One turn sends every row of this set to another row. A few are shown first. Where does it send the rows asked after them?
Z372: [5 -102 -38 172 159 -224 219 -76 313 107 99 -88 -182]
Z185: [11 381 -137 -208 195 7 -7 -54 -58 210 330 -14 -126]
Z201: [-31 293 -63 -329 19 -21 -47 80 -99 142 390 116 17]
Z798: [-132 -32 -49 -93 -262 4 -24 28 28 -227 -408 130 146]
Z50: [1 291 45 -374 66 -34 77 145 44 293 230 169 127]
Z598: [147 384 2 -239 268 -3 97 83 85 350 94 56 6]
Z514: [21 249 113 -274 -5 -7 145 159 168 287 -42 249 244]
Z524: [328 270 59 -142 289 38 -88 -93 87 309 -124 84 -211]
Z994: [-59 -169 -76 186 111 -224 148 -127 233 -73 123 -140 -239]
Z75: [-109 270 -213 -152 58 53 -91 -115 -168 -90 347 -87 -126]
Z619: [108 21 15 105 5 114 -165 -187 56 -143 -520 68 -83]
Z464: [-1 -168 -44 234 98 -231 227 -84 355 14 -21 -59 -125]
Z29: [79 87 -124 -28 80 87 -253 -257 -187 -208 -86 -1 -301]
Z659: [-38 161 -173 -306 -15 -8 -131 -14 -172 23 338 52 -211]
Z157: [-50 76 57 -144 -162 -9 87 134 182 43 -466 247 182]
Z826: [101 306 40 -139 159 -2 140 120 244 353 -226 112 146]
Z381: [-24 -148 -71 237 99 -199 173 -113 232 -76 43 -122 -207]
Z105: [21 -108 -57 159 168 -217 171 -84 270 69 149 -78 -213]
Z151: [-196 182 -139 -257 -97 37 -99 -55 -206 -108 316 51 -28]
Z72: [-73 -159 -61 230 51 -220 183 -91 286 -57 -23 -82 -135]
Z57: [-50 163 98 -188 -105 4 139 153 170 139 -265 220 312]
Z357: [5 222 21 -18 -6 30 123 74 240 118 -449 114 212]
Z935: [-158 76 23 -106 -223 8 11 102 82 -111 -343 171 289]
Z705: [-273 78 -174 -141 -229 63 -106 -57 -185 -294 98 95 83]
Z123: [136 231 57 -360 89 -47 95 146 151 391 23 188 -36]
Z821: [-12 -136 -61 163 131 -213 177 -131 269 27 170 -102 -254]
Z957: [-115 125 -66 95 -90 65 30 -5 123 -171 -492 69 206]
Z19: [-214 -19 -179 -78 -260 28 -136 -41 -119 -314 -149 99 9]
Z690: [82 231 -85 -423 95 -26 -20 83 -34 243 285 118 -168]
Z438: [177 117 111 49 90 101 -52 -93 147 71 -546 116 -30]
Z601: [113 146 96 -261 -2 -48 126 179 218 299 -281 217 121]
Z439: [16 -96 -28 170 152 -227 203 -32 347 104 4 -60 -180]
Z976: [294 202 117 -97 199 52 -22 -76 145 267 -374 103 -98]
Z486: [250 250 -19 -158 264 80 -135 -141 -58 202 60 6 -292]
Z756: [-207 129 -167 80 -146 117 -85 -102 -47 -378 -258 -1 88]
Z217: [-229 27 -44 -47 -278 34 -29 0 -46 -284 -184 101 227]
Z989: [-190 168 -255 -14 -21 87 -126 -167 -166 -302 47 -65 -75]
Z241: [-170 42 -257 -199 -165 43 -172 -80 -209 -255 183 14 -153]
Z268: [44 45 -84 52 -9 133 -228 -232 -94 -252 -349 16 -188]
Z544: [147 202 -113 -70 192 66 -224 -239 -148 -7 68 -7 -379]

Z601 moves to Z157
Z486 moves to Z524
Z994 moves to Z821
Now these:
Z935 moves to Z217
Z185 moves to Z598

